Rotation paths and how fast each direction turns (degrees each step)
Each turn is a multiple of 5 degrees from 10 to 175, or 0.
Each row of a path follows its step; steps can be skipped.
Path 1:
step 0: [ -7.2  -6.0  11.6   6.2 -38.8   4.0  20.5  20.0 -13.3 -12.4   0.6  10.8
   3.7 -18.5  14.1  14.6  34.3   0.3 -17.9  -6.6 -22.7   9.5 -26.1  15.6
   3.9   1.4  -4.2   0.0]
step 1: [-27.5  17.7  -7.1  -3.6  18.5 -14.7   2.6  12.6 -16.1 -30.7  -5.1  19.2
   5.7   3.5  25.5   1.6  16.5 -17.4 -18.3 -23.1  26.0   4.8   9.3  12.8
  -2.6  14.1 -15.9  -0.6]
step 2: [-12.8  -8.1  -4.3  -2.7  11.8  22.6  20.6  12.0  -2.3  -8.3  10.1   4.0
  32.3  20.2  18.9   9.3  -3.4  -3.2   8.7   4.8  29.4 -12.9  15.2  -9.4
  -2.7 -20.5  18.8  33.6]
step 3: [  2.0 -34.5  -7.3   2.6 -45.2  -3.1   7.5  23.9  16.6   8.9   5.2  13.5
   9.8 -22.7  -3.0  16.6  14.4  12.7  -8.5  -1.4  18.0 -19.8  -0.1 -14.0
   5.7  -2.0  -3.7  14.9]
step 4: [-12.4  -0.7  18.9  11.8   2.3 -25.7 -15.6  -2.4  11.5 -10.4  14.4  12.6
  28.0 -23.6  13.1   1.9  11.6   2.2   8.2  -5.0  21.6  -5.8  -5.8  14.6
   5.8   4.9 -43.5 -19.0]
step 5: [ 12.0 -12.2  11.9   5.8   5.5   6.8  20.1  -2.4 -33.0 -12.0  17.5 -17.3
  25.0   7.5  31.9   2.9  -7.9  13.6  24.7 -13.0  11.4  16.5  22.2  17.3
  -8.2  -7.6 -10.4   1.5]
step 6: [  6.9 -27.8 -12.2 -30.8 -25.7  27.9  25.1  -7.4   4.4   3.9  13.8  -7.3
  -4.7  -7.8   3.1  10.5  20.6  -8.0 -14.0 -21.1  18.3  15.3   6.5  -3.5
 -22.9   3.9  -6.8   5.1]
step 7: [ -2.9 -30.6 -16.2   1.8   9.1  -5.6 -18.9 -15.4  23.9 -26.3   7.0  10.2
  10.6   2.0   9.2  -7.2  18.6 -19.2 -14.8 -24.3   7.6 -17.3 -21.0  -5.1
  -4.6 -21.5 -18.2 -11.5]
step 8: [  3.0 -20.2   8.5   4.1  -4.2  -5.2   8.5  -8.7 -35.7 -33.6   1.0   6.4
  40.0  -2.9  -4.1 -14.5  -8.5   3.8  13.0  -6.6   5.2   5.6 -15.2  -9.6
  29.0 -20.2   8.6  -4.5]
step 9: [ 23.8  -2.7 -13.0 -20.3 -13.9 -12.2  13.1  13.8 -20.8  19.7  18.7  12.7
  15.6 -18.2  -4.6   5.5   4.2  -9.8 -15.6 -11.6  28.9  37.5  -8.9  13.8
   9.0   4.1  10.7   8.0]
step 10: [ 33.6   7.1  -9.2 -18.4  18.3 -18.9 -16.6   3.3  18.4  -4.4  16.1  10.7
   7.8   4.3   5.3   1.2   9.5 -20.8  -7.9  -6.5  28.9  -5.3  25.0 -18.5
 -15.4 -20.3 -23.1  -2.0]
[  6.6  -7.6 -10.7  11.6  -0.2  -6.7  -7.0   7.0  -2.0   3.7   3.3  -0.2
  -4.8   5.2   9.6   0.8  -2.8   3.1  -2.7  -6.1  -6.1  -1.4  -0.9  11.0
  -1.6  -4.7   4.9   4.0] -> 160
[ -6.0  -6.1   1.9  -5.8   3.0  -5.7  -8.5   4.3   1.7   2.6   7.1   1.7
  -6.4   0.5  -8.1   0.9   0.2 -11.0  -5.5  -3.7   6.1  -2.1  -3.1   8.1
  -1.1  15.5  -4.0  -0.6] -> 125
[ -5.6  -9.9  -2.9  -0.8  -0.2   5.6  -6.3   1.2   3.5   5.8   5.7  -1.4
  -4.8  -6.2  -0.7  -3.7   0.6  -3.4  -0.1   1.7  -5.0 -13.6  -2.1 -15.5
  -3.8  -8.4  -2.5   4.8] -> 90
[ 1.2 -2.5  5.4  1.1 -1.5 -3.1 10.4 -7.1 -9.2  4.2  2.1 -9.1 -3.9 -1.7
 -9.0 15.1 -0.8 -1.8 -3.2 -2.3  0.1 -7.4 -0.2  4.2  5.5 -5.4  3.4  8.0] -> 120
[-1.2 -8.7 -4.0 -0.3 -1.6 -5.2 -1.6  0.4 -8.5  3.9 -5.2 -2.1  1.8  6.1
  2.1  0.1 19.8 -5.5  8.5  8.6  7.4  3.2  0.6 -0.1  1.3 -3.8 -3.5 -0.4] -> 0
[ -7.2   6.7 -10.8  -2.4  -0.3  -3.1  -4.1 -10.5  -8.1  -8.6  10.8   2.7
  -2.5   3.6   4.2   0.9  -1.3   4.4   2.8   3.4  -3.4  -7.0   3.2   0.0
  11.0   2.8  -6.9  -2.5] -> 110
[  5.6 -13.9   1.1  -1.4   4.4   5.6  -3.3 -11.5   3.1   2.0   2.6   2.3
  -0.3  -7.7   5.3   2.2  -1.4   2.2   4.5 -10.0   8.6   5.0   3.2  -1.0
   9.7  -0.2   3.7  -8.2] -> 20
Path 2:
step 0: [-10.9   9.6 -27.1 -14.1  -9.0   3.8   0.0   0.7   0.8  43.5  19.4  -4.3
  -3.2 -12.3  28.7  23.4 -13.5 -20.6 -17.8  12.0   2.9  -5.5   6.5   3.7
   9.0  -7.1  21.6 -10.2]
step 1: [  0.5  24.5 -15.6  -4.5   0.8  -5.8  -6.6 -20.5 -14.5 -23.4  -6.8 -12.3
 -12.6  19.2 -20.8  -3.9  15.3 -23.2 -14.7  -7.6   8.4  -2.9 -29.9   6.3
  -7.7 -23.1 -27.0  15.4]
step 2: [ -9.8   8.7 -21.0 -26.5  -8.3 -16.4  13.3   7.3  -3.1   4.7  -3.6   2.2
   5.4  -3.7   5.7  13.9 -21.3   9.5  30.9   0.1 -38.1 -13.4   7.4 -28.3
   6.6   1.6  10.9  22.3]
step 3: [-23.4 -11.2 -29.4  12.2  -8.7  20.5  -4.3  14.8  -7.1  21.0   3.6   8.2
 -10.0  -8.5 -15.9   3.1  15.2 -15.2  -3.9  -8.6   8.0  22.7 -16.6 -10.9
 -23.7  11.4 -33.2 -14.8]
step 4: [  4.6  -8.9  -5.8  -9.3 -42.1   3.6  -4.1 -12.3 -12.4 -19.6  21.4 -21.8
   4.7   3.9  14.0  42.6 -15.8   1.0  -6.8   2.0   2.9 -13.5  -9.5   9.5
  11.8  -6.1   9.9  14.3]
step 5: [-21.6  -9.5 -11.6  -4.3   5.7 -29.0   1.3  -1.7  -9.2   4.5 -16.2  -7.8
 -32.0   1.0 -21.1 -15.4  -8.0 -20.7  12.5 -22.9  14.8 -19.4  23.7  -0.3
 -16.5  -8.9 -17.4  12.7]
step 6: [  5.7  -4.5  -3.8  -3.6 -28.8   6.1 -13.8  31.6 -14.3  12.5 -10.4  -3.2
  -4.3  29.7  35.7   0.3   8.6  -2.9   4.2 -10.4 -28.6   4.1 -18.0 -19.9
   5.2  16.6   9.9   6.5]
step 7: [  6.6 -35.5 -10.0   0.0  12.0  -8.6  -7.3   5.0  -0.7 -25.2   8.1  -3.5
 -25.5 -42.0  -7.5  11.9  -5.2   0.7 -19.3  -3.9   8.8  -0.3 -22.7 -20.7
 -18.1  -6.1 -11.9  -3.8]
step 8: [-18.2 -19.7  17.2 -19.7 -18.2  -0.4 -21.7 -13.4  -1.9  36.5  -8.8  -3.8
  11.6   3.8   8.6  13.2   1.2  -5.6  18.3 -11.0   6.7 -19.5 -13.6  21.6
  -3.2 -11.4  22.3  19.5]
step 9: [  7.6   2.1 -21.0  12.6  30.2  -4.2  10.7   3.0 -33.7   6.4  -0.5 -12.7
 -11.0   7.9  29.1 -15.7   0.1 -16.1 -19.3   0.1  17.2 -29.7  -3.2 -20.4
  -6.4   3.0 -17.5   1.7]
step 10: [ -7.9   6.1 -15.2 -21.8 -12.6 -17.7 -29.6   2.9   8.4  -9.5 -40.2   0.1
  -4.8  -6.4   4.6   3.8   0.1   3.6 -12.0  25.2 -16.2  14.8 -26.5  -4.6
   0.8  -0.8  23.2  17.4]
[ -0.1  -3.0  -0.9   1.8  -7.3   4.4   0.3   6.7   0.3   1.0   1.2   5.7
  -7.8  -9.0   0.7  -1.5 -11.1   0.7  -3.5  12.2  -3.9   8.6  -9.4   5.9
  -3.4   5.6   1.4  -9.8] -> 100
[ 5.1 12.4 -3.0 -1.5 -2.0  1.9  8.2  1.5  7.3  1.8  9.3  3.6 -8.6  2.2
 -4.3  7.8  4.2 -8.2 11.9  4.2  1.7  5.7 -0.6 -2.3  4.1 -8.2 -1.9 -0.5] -> 20
[  8.8   2.0 -10.7   0.3   0.6   6.5   0.2   2.2  -5.4  11.9  -4.1   3.2
  -5.6  -2.3   4.8  -0.8   6.9   5.8  -2.3  -3.3   5.7   4.9   5.6  -2.5
   9.0  13.0  -1.3   2.3] -> 115
[ -7.6  13.8 -11.4  -5.9   4.4   4.1   5.1 -10.6  -2.3   2.8  -0.5   0.9
  12.4  -2.4  -5.2  -0.9  -2.0   2.3  -5.9   7.1  -6.0   0.3  -4.0   1.1
  -1.4   1.7  -3.0   1.5] -> 35
[-10.0  -2.4  -1.6  -4.6   0.5   4.4   0.0   6.6  -3.7   1.2  -6.9  -4.0
  -2.5  -3.8   2.2   5.8  -8.7 -11.7  -1.8  -5.3   2.8  -1.1 -10.0  -6.2
  11.1  -2.6  -4.9   8.7] -> 0
[-8.1 -5.2 -8.5 -6.6  7.0 -6.8 -4.8  7.1 12.0  4.5 -1.6  4.5 -1.0 -0.7
 -6.7  3.0 -1.0 -3.6 -5.9  2.1  3.9  6.0 10.9  1.9 -3.8 -1.2  8.9  3.2] -> 145
[  4.0 -14.1  -6.8   4.7   4.9  -3.3  -1.6 -10.7   0.3   2.4  -2.9  -5.8
   0.0   5.5 -10.8  -6.7   1.3  -7.8   4.5   5.3  -1.3   5.9  -4.3  -1.9
   7.0   0.5  -4.9  -5.8] -> 170
Path 3:
step 0: [  3.9   9.8  -7.9   9.6  19.9  -4.1  14.0 -38.8   3.3  16.7  -3.8  -4.9
  -1.6  -7.2 -25.6 -20.0  -2.3  30.9  -3.2  13.8  22.5 -26.6   8.9  25.1
   1.4  10.9  -9.2 -11.2]
step 1: [ -3.0   1.9  20.3  24.9 -14.6  14.1   6.3  -9.9  -2.4  30.4  14.5   7.7
   5.9   1.8  -4.0 -24.9  -0.6  22.0   9.6  -1.9  24.1 -25.7  13.9  23.7
  30.7  -0.1   4.4 -11.5]
step 2: [-24.4  -7.5  18.2  25.4  -4.0  -0.6  -6.1 -39.2  -0.3  24.3  -6.1  21.0
   0.0 -11.3  -0.9 -13.4   9.6   4.5  16.7  15.4   2.1  -1.6  -0.2  34.6
  13.5   7.2   6.1  20.7]
step 3: [-26.2  -0.6  -1.5  -1.9  -0.3  11.0   3.2 -21.3  22.6   4.6   9.8  -1.4
   3.6  -3.9 -23.6  -6.5  11.4  43.2  10.2  12.3  12.7  13.3  22.1  30.5
  10.7  13.6 -10.0  17.1]
step 4: [-16.4 -21.7   7.9  19.2 -29.4  -5.0  20.6  -9.6   7.3  30.3  21.3  18.1
  -6.3  10.8 -23.9  -9.0 -11.6  28.1  -5.0  10.6  17.6  16.8  10.7  13.9
  -3.4   8.0  -4.0  -7.3]
step 5: [ -5.4  -6.5  18.1   8.2  11.5   7.3  16.7 -26.8  -1.4  30.2  10.5  19.8
  14.3 -20.8 -22.9 -22.1   6.3   2.4 -12.1   5.6   4.9  14.7   0.1  30.0
 -22.0  20.4   3.5  -9.1]
step 6: [ -4.1  14.3  17.1   6.7   1.4  11.7 -12.5 -10.6  29.3  13.7  26.3  -7.6
   6.7 -16.2 -18.3 -31.0 -11.3  16.0  10.1  -0.3  13.3  15.3  15.0  25.3
   0.0   9.5  25.9 -11.4]
step 7: [ -3.1   5.9  14.7  25.2  -0.4 -15.1   1.2 -29.7  26.8  10.8   5.1  27.1
 -25.1  -2.3 -17.7 -14.0 -19.0   9.6  18.6   4.0  32.1   2.7   0.5   8.6
  -9.8   7.0  15.5   4.6]
step 8: [-18.4  17.8   7.0   5.1  10.4  11.4  21.7 -23.5  17.9  -9.0   3.5  36.1
  -5.6  -8.5 -22.2 -12.2   5.3  11.1   0.4  -1.0  18.7 -21.8  20.6  23.0
  -3.3  20.9  -4.2 -14.8]
step 9: [-19.8   7.4   2.5  12.5 -29.6  10.4 -19.6  -5.7  13.9  16.8   4.3  31.1
   5.5  -0.7 -23.6 -28.9 -15.3  15.7  -7.4   7.8  -2.4 -21.3  18.6  16.1
  10.9  13.7  12.3 -12.3]
step 10: [ -7.6  -5.5  10.5  -4.7  -0.1 -11.7  -7.1 -23.1  12.6  23.8  -6.2  27.3
   6.8 -12.0 -38.7 -21.9  -2.8   3.9  -6.9  18.0  15.3 -12.0 -11.7  10.5
  14.8  17.1   9.4  28.2]
[ -1.3   4.4  -1.6  -2.6   2.3   2.0 -13.3   0.0   6.9   3.6  -0.7  -2.9
   3.8  -5.8   3.0  -5.9   0.8  -5.3   4.4   4.7  -7.5   8.9  -4.8   1.1
   7.6   2.6  10.7  12.9] -> 95
[-1.8 -2.9 -0.1 -7.5 -6.2 -3.4 -7.2 -2.7 -1.3 -1.6 -1.2 14.6  3.9 -7.6
  2.0 13.4 -2.0  2.4  3.9 -0.3 -2.0 -0.9 10.3  1.1 10.7 -0.1 -6.5  1.2] -> 55
[-9.0 -9.4 11.2  0.8  0.8  3.3 -6.8  2.3 -9.0 -0.1  4.4 -4.2 -5.3  0.5
 -0.9  1.4 10.7  9.8 -4.9  4.8 -0.9  7.0 -7.1 -2.8  4.5  1.1 -7.2  1.7] -> 40
[-10.3  -5.6   5.2  -1.0  -4.9  -2.1  -1.8   0.5  10.2  -3.0   0.0   2.3
  -0.9  -9.1 -11.8  -5.3   2.3  -3.8  -2.4 -15.0  -0.7  -4.5  -0.2  -8.8
  -4.7   2.6   2.1   1.6] -> 10
[ -1.7   3.2  -4.9  -1.2   0.1   2.6 -14.9  -2.5   1.3  -5.1  -5.3 -11.8
   3.3  -1.3  -3.6  -1.4  -3.2  11.7  -1.6  -0.5  -7.1  -2.3   8.7   5.3
  -9.1  -1.8  -3.2  -7.1] -> 125
[-1.3  6.5 -0.2 -8.5  1.4 10.5  7.2 10.3  5.7 -6.5 11.1 -6.7  5.0 -0.1
 -0.2 -2.0  5.3  3.7  0.4 -3.6  3.4 -0.5  7.5  1.6 12.1  1.7  1.0 -4.0] -> 140
Path 4:
step 0: [-13.0  -7.1  -0.4 -13.3 -37.5  14.3  14.2 -16.2  -9.3   9.4  -3.4  11.2
 -20.9 -13.6 -17.5 -12.1   2.6  12.5  15.7 -10.0   4.9 -28.1  14.9 -10.2
  12.5  10.6   2.6   2.3]
step 1: [ 10.9  -3.2  -0.7  16.6   6.5   6.5   4.5 -32.9   2.5 -23.7  -8.5 -24.7
  18.3  13.0  -9.5   2.5 -11.3  24.9  19.8 -10.4   0.5   4.5 -18.3 -18.7
  20.7   1.0  -1.8  -4.9]
step 2: [-15.9 -13.6  -2.5  15.6  -2.7 -16.7  -7.6  15.0 -12.3 -14.5  -3.3  14.3
   6.2  -0.5  -9.5 -24.3  -0.7   8.4  11.4  16.5   6.4  24.6 -22.6   2.6
 -22.2  19.8  24.6 -12.4]
step 3: [ 14.8   1.4 -13.4  10.7 -11.8   1.0  13.9   2.2   0.7  38.8 -13.5  32.7
   1.3 -11.5 -22.4   6.9  -2.5  15.2  -0.8  11.9  13.3  -0.2  -4.6 -15.3
 -11.1  -4.0 -22.7  10.4]
step 4: [ -3.5  -3.7   2.1  11.2  23.3  -9.4  23.2 -16.7   2.0   0.0   1.0   9.1
  11.8  25.3  10.0  27.2  -7.3   0.2  11.5  15.6 -35.5 -22.1   1.7 -15.5
   0.6  10.3   0.9  -0.9]
step 5: [-10.4   9.9  12.2  16.2  21.7  -3.1   2.6   2.1 -15.4  -2.2 -34.6  15.0
  -6.5  -8.7   9.6 -10.9  -1.2  -5.0 -26.1 -22.4   2.8  -7.9  -3.0   8.9
  -6.6  23.8  24.6 -15.2]
step 6: [  0.2   9.8 -11.3  25.5 -12.2 -18.4   7.2  -4.1  27.1  15.4  15.1  -1.1
  19.5 -11.6  -1.9   4.0 -19.2   6.6 -23.8 -17.5  22.0  -7.9  10.3   5.8
 -15.6 -20.8   7.2   6.0]
step 7: [-29.2  -5.8   1.8  -6.0  -7.8  10.8  12.3 -12.2  17.2   6.6  21.4  17.6
  -1.3  -8.3   3.3  14.6  -3.3   8.7  10.6  -6.0 -40.8  15.7   6.1  22.1
  11.3  -2.7  14.9   3.9]
step 8: [ -5.7  18.8  16.2 -20.8  -1.8   2.9  17.3   2.4  -6.9  -3.0 -10.0  -5.8
 -15.0   0.0 -24.1 -17.2   7.3  22.4   8.0 -40.5  -6.2 -16.3  -3.6  -5.5
  -2.5   4.3  -1.8 -18.9]
step 9: [-10.1 -21.7   5.8  10.5 -15.3  -8.8  -5.1 -25.6   4.1  -9.6  14.9 -17.7
  19.8   5.8 -19.3 -11.3 -17.7   3.3   6.9  -3.9  29.7 -21.1 -19.7   3.0
   7.3  12.4   7.1  17.1]
step 10: [ 13.8  -7.3 -10.4   9.9 -20.5   9.2  -2.4 -20.7  15.2 -16.7 -15.3  25.4
  -2.2   1.9  -9.7 -12.4   5.5   9.7   9.7  11.6 -14.0  37.8 -21.5   4.6
  -4.9  -2.7  15.1   0.6]
[ -5.0   8.2  -0.5  -0.5   1.3  -0.8  -6.5   3.1 -14.6   3.8   5.5   1.4
   1.3   5.3  -6.1  -2.4 -15.1   4.5   7.8  -3.0  -2.5   4.9  -4.0   6.1
   0.9  -5.1  -6.5   0.7] -> 60
[ -5.7   6.3 -16.4   0.9  11.5   0.8   8.1   7.4   1.3  -3.0  -9.2   2.9
   0.4   0.7  -3.6   3.9  -3.2  -8.8   4.5   3.4   4.6  -1.1   0.4  -1.9
   0.7  -1.2   4.2   7.7] -> 40
[ -4.0   4.9   4.1  -5.9   0.8   1.3   7.1   0.2  -6.0   1.0   0.8   1.3
  -5.4   5.8  -4.0  10.1  12.8   6.5   4.5   2.5  -3.2 -13.7   2.3   5.3
   1.5   5.0  -8.9   3.9] -> 90
[ 1.7  1.6  3.8 -1.3 -3.1 -6.0  8.4 -4.5  2.9 12.1 -3.3 -1.2  5.9  6.1
 10.0 -7.0 -0.4  2.3  6.0  5.4  8.6 -0.3  1.0  4.1 12.2 -6.9  1.5  6.4] -> 125
[  9.1  -1.4  -0.8   0.0   4.4   3.1   1.1   3.6  -2.6   1.6   3.3   9.9
  -8.5  -0.6   0.1  -5.0   0.0   7.4   0.2 -13.1  13.7  -2.7   8.8  -8.7
  -1.7  -3.2  -3.1   3.2] -> 135
[ -6.9   3.1  -0.2 -14.0  -6.1   3.7  -5.1  -5.5  13.2  -7.9   2.4  -3.2
  -5.7  -0.8  -6.3  -2.5  -0.3  -0.9   9.1  -7.8   6.2  -1.3  -4.1   3.7
   3.3  -3.8   4.0   1.5] -> 40
[  6.9   9.9  -0.8   0.2   1.5  10.3  -1.7  -4.4   2.4   4.3 -14.6  -0.5
   1.7  -2.7  -5.1   1.2   5.4   4.6  -8.8  -5.6  -2.1   8.8  -6.9   2.2
   5.7  -3.0  -7.8   1.3] -> 155
